In the data rows, 128 means zero.
Here is a table of points, one per row:
[153  80 177 144 206  78 120  55 194 133 186 178 175  62 145 190 106  74
 105 192  86 104 131  98 116 154  94  90 112 183  99 172 127 118  57 102
 159 155 114 107 142 164 118 171  67 141 177  93 114 126  94 182 176 160
  78 119  71  99  77]
[ 76  88 142 150  82 151 165 115 191  65 153 119 170  88 132 152 159 133
 141 181  82 166 189  97 151 123  77  74  76 156 158  95 125 108 189  83
  54 181 181 187 130 138 137 175  61  89 138 167  97  73 132  53 136  63
 115 169 129  72 164]
[113  78  80  82  71  84 155  87  89 124 153 158 181 134  90 124 166 106
  85 105 135 115  87  73 190 148  92  93 120 127  71 107 118  76 198 124
 208 162 126 177 103 117 164 138 101  85 140  97  75  68 109 190  41  72
  86  72 127 141  79]
[ 83  66 197 171 121 145  89 161  66 151 137 195 178 101  89 133 152 131
 111 179 169 130 166 193 154  55 181 198  86 167  97  79 107 177  84 164
  82 164  76 156  73 145 184 143 157 118 123  70  90 175  93  71  66 124
 116  73 131 139 179]
[ 93 105  71 185 180  66 173 196 133 145  76  59 127  67 142 140 149 109
  88 155 188 164 197 138  84 155 136 161 151 168  89 202  69 147 175  96
 145 126  86 182 101 109 101  94 125  88  77  81 139  49 130 115 129 109
  88  85  94 115 136]
[204  98 166 168 136  82  93 102 116 144  45  70 131 162 195 110 153 110
 111 126 175  69  75  95 193 187  93 141  79  77  75  95  74 106 163  75
  94 151 145 151 142 161 161 116 163 121  96 101 140 169  66  62 171 156
  87  84 110  81 152]
[129  99 170 174  83 111 188 174 162 198 155  83 141 143 104 159  59  69
 118 166 141  73 113  94 104 159 132 157  77 140 104 118 149 195 123  81
 172 114  99 120 105 170  58 187 203  63 104 176 160 146 169 106  69 128
 105 196 127 110 115]
[ 76 213 137 105 119 101 160 164  94 188 146 120 112 108 153 187 152  96
 133  69 182 217 113  98  52 179 120 148  98  93 148 168  99 101 176 128
  89 169 113 141  73 193 128 167 174 107 154  76  83 200 118 168 181  94
 138  97 154  88  68]
[108 183  97 148  76 169 147 171 110 176 184  98 113 155  78  94 178 100
  79  76  85  98 171 208 173 166 102 179 132  76 124  70  79  68  57  92
 164 173  78  95 105 179  86  98  90 125 186 117 119  98  94 168 164 111
 123 171 197  76 205]
[ 96 139 171 142 152  98 182 169 105  93 184 104  62 191  80 153 179 100
  75  90 100  86 177  72 145 125  71 105 132 152 115 154 108  72  76 110
 173 158 114 147 172  42 182 152 195 152  99 163  68 180 152  94 177 162
 188 134  83 168 102]
[113 183 190 182 151 149 158 165  95  91  47 149  89 178 117  60 111  94
 144 101 123 143  70 147 119  84 158 122 111  73  95 104  95 159 122 191
 132 127  70 151 150 115 136 150  46 151 188 188  68 161 166 189 163 138
 104 189  55  86  73]
[132 106  98  89  47 194 131  93 165  70 158 101  83 166  54  83 140 151
 143 175 166 165 102 143  94 156 180 160 159  96  67 171 174 111  73 169
 118 112 101 106 118 137 156  97 160 121  82 117 137 112 175  58 205 161
  74 110  77 105  57]
[161 129  65  95 129 184 110 135 195 109 113  74  90  61 151  90 131 168
  73 120  81 109  60  88  79 117 162 178 129 132 132 127 113  95 100  84
  83 147  80 150  49  87 169 101  91 188 131 190 154 197 174 126  70 102
 111 110  91 167 145]
[165 114  59 134 194 158 141  97 147 117 160  91 174 158  83 126 202 106
 175  88 186  65  97  69  96  98  79 159 172 167 195  67 145 189  79 172
 106 111 140 204 126 188  83 115 112 153 174 120 158 154 160 107 137 129
 189 107 160 154  88]
[140 132  91 132 202 155 184  93  56 147  78 150 110 185 150 151 127 173
 179 155 142 155  71 157 186  66 187  76 172 118 155 185 156 169 121  65
 180 165 153  62  74 167  85  92 104 151 108 174 127  85  84  79 145  54
 150 126 169 149  92]
[168 126 191  71 144 119 107  91 140 176 176 165 174 186 186  54 107 162
  89 142  84  96 157 110  66  78 132 201 134 119 122 195 117 167 164 161
 179 100 155 165 136 168 109  81  97 166  77 184 147 110 135 176 183  69
 174 159 182 183 148]
[179  90  73 116  87 167 129 149  64 132 122 131  72 110 174 207 115 163
 176 109  75 186 171 105  81 164 111 143 166  57  83 178 179 177 113 190
 158 142 182 142 158  85 137 115  74 168 194 155 191 151  92 131  83 166
 121 159 129 172 154]
[175 167 136 101  64 143  84 167 157  62 137 149 170 150 191 180  90 137
 143  53 137 191  71 163  96  80 143 147 136 173 145 153 102 153  99  62
 184 100 154  80 206 110  89 123 147 176 156  81  96  89 172  81  59 152
 138 141 140 138 127]
[176 149 181 157  66 112 109 154 180 167 108 176  96  60 124 161  92 177
 138 156 157 131  84 150 142 121 162 123 188 129 181 103 187  69 203 119
 132 105 143 129 135  68  72  67 118 151 176  94  77 103  67  90 158 192
 167 182 153 164 112]
[132 149 142  75 140 120 166 175 193  61 114 106 154 152 154 160  76  82
 180 184  67 104 143 158 141 102 184 112 186  70 123 101 148 132 142 179
  96 117 183 107 149  99 145  65 199 154 100  92 153 167 179 204 136  75
 183  77 140  68 165]
[146 177 118 154 158 218 112  94 111 110  69 171  85  94 183  81  72 147
 155 109  84 122 200 112 139 187  80 139 138 207 176  80 145 138 150 166
 140  85 116  78 168  98  95 108 126 121  49  59 100 114  71 160 113 122
 120 127 161 124  70]
[ 78  94 183 125 174 136  87 147 161 118  89 137 162 176  89 155 132 203
 125  54  59  75 111 165 107 207 131  59  85 104 165 176 137 161 168 149
 110 121 128  66  78 117  96 144 108  88 145 105 183  93 194 111  79 174
 137  77 157 140 156]
[ 55  74 116  83  87 108  84  75  68  78  95  92 100  82 123  95  86 126
 180  98 169 127  98 104 186  99 193 108  83 197 175 157  68  81  89 174
 106 102 185 125 129  99 123 167 163  99 185 154 183 156 132 192 179 172
 143 180 190 174 163]
[151 179 102  69 155  69  89  86 122  93  92 176  94 111  74  79 159 118
  84 175 157 201 152 180 175 144  90  72 130 176 144 101 150 187 143 117
  97  96  95 108 142 155 193 119 187 150  88 155 186  97 140 147  88 176
 184 206 136 170 153]
[112 129  65 105 195 126  90  75 159 197 162 188 128 154 187 140 146 116
 164  92 182 163 181 183 148 114 152  94 129  87 126  67 175  54 158 147
  89  81 118 105 177  75 163 148 126  75  78 208 147 119 153 134 122 186
 128  88  87 129 178]
[114 184 110 171 108  83  75 136  56 183 188  88 156  92  80  65  88 178
 134 177 115  70 139 127 111  64  89  89 151  83 168 103 183 121 109 127
  79  65 192  88 188 142 154 194 133 129 103 110 134 137  75 137  97  82
  82  90  77 118 168]
Along one direction, these points spread out more than along any other. Take the direction at right angles to it along which they spread out most. Then take the direction at right angles to both along which they spread out most. Go by this last direction. For each point below, how far along it does it lie, from 0 to 99? The average is 50, and the first point in the table lies past the average. One standard deviation of the points above along it is 16.
[175 167 136 101  64 143  84 167 157  62 137 149 170 150 191 180  90 137
 143  53 137 191  71 163  96  80 143 147 136 173 145 153 102 153  99  62
 184 100 154  80 206 110  89 123 147 176 156  81  96  89 172  81  59 152
 138 141 140 138 127] 71
[ 78  94 183 125 174 136  87 147 161 118  89 137 162 176  89 155 132 203
 125  54  59  75 111 165 107 207 131  59  85 104 165 176 137 161 168 149
 110 121 128  66  78 117  96 144 108  88 145 105 183  93 194 111  79 174
 137  77 157 140 156] 61
[176 149 181 157  66 112 109 154 180 167 108 176  96  60 124 161  92 177
 138 156 157 131  84 150 142 121 162 123 188 129 181 103 187  69 203 119
 132 105 143 129 135  68  72  67 118 151 176  94  77 103  67  90 158 192
 167 182 153 164 112] 71
[ 96 139 171 142 152  98 182 169 105  93 184 104  62 191  80 153 179 100
  75  90 100  86 177  72 145 125  71 105 132 152 115 154 108  72  76 110
 173 158 114 147 172  42 182 152 195 152  99 163  68 180 152  94 177 162
 188 134  83 168 102] 24
[108 183  97 148  76 169 147 171 110 176 184  98 113 155  78  94 178 100
  79  76  85  98 171 208 173 166 102 179 132  76 124  70  79  68  57  92
 164 173  78  95 105 179  86  98  90 125 186 117 119  98  94 168 164 111
 123 171 197  76 205] 44
[179  90  73 116  87 167 129 149  64 132 122 131  72 110 174 207 115 163
 176 109  75 186 171 105  81 164 111 143 166  57  83 178 179 177 113 190
 158 142 182 142 158  85 137 115  74 168 194 155 191 151  92 131  83 166
 121 159 129 172 154] 60
[140 132  91 132 202 155 184  93  56 147  78 150 110 185 150 151 127 173
 179 155 142 155  71 157 186  66 187  76 172 118 155 185 156 169 121  65
 180 165 153  62  74 167  85  92 104 151 108 174 127  85  84  79 145  54
 150 126 169 149  92] 74
[161 129  65  95 129 184 110 135 195 109 113  74  90  61 151  90 131 168
  73 120  81 109  60  88  79 117 162 178 129 132 132 127 113  95 100  84
  83 147  80 150  49  87 169 101  91 188 131 190 154 197 174 126  70 102
 111 110  91 167 145] 37
[113 183 190 182 151 149 158 165  95  91  47 149  89 178 117  60 111  94
 144 101 123 143  70 147 119  84 158 122 111  73  95 104  95 159 122 191
 132 127  70 151 150 115 136 150  46 151 188 188  68 161 166 189 163 138
 104 189  55  86  73] 29
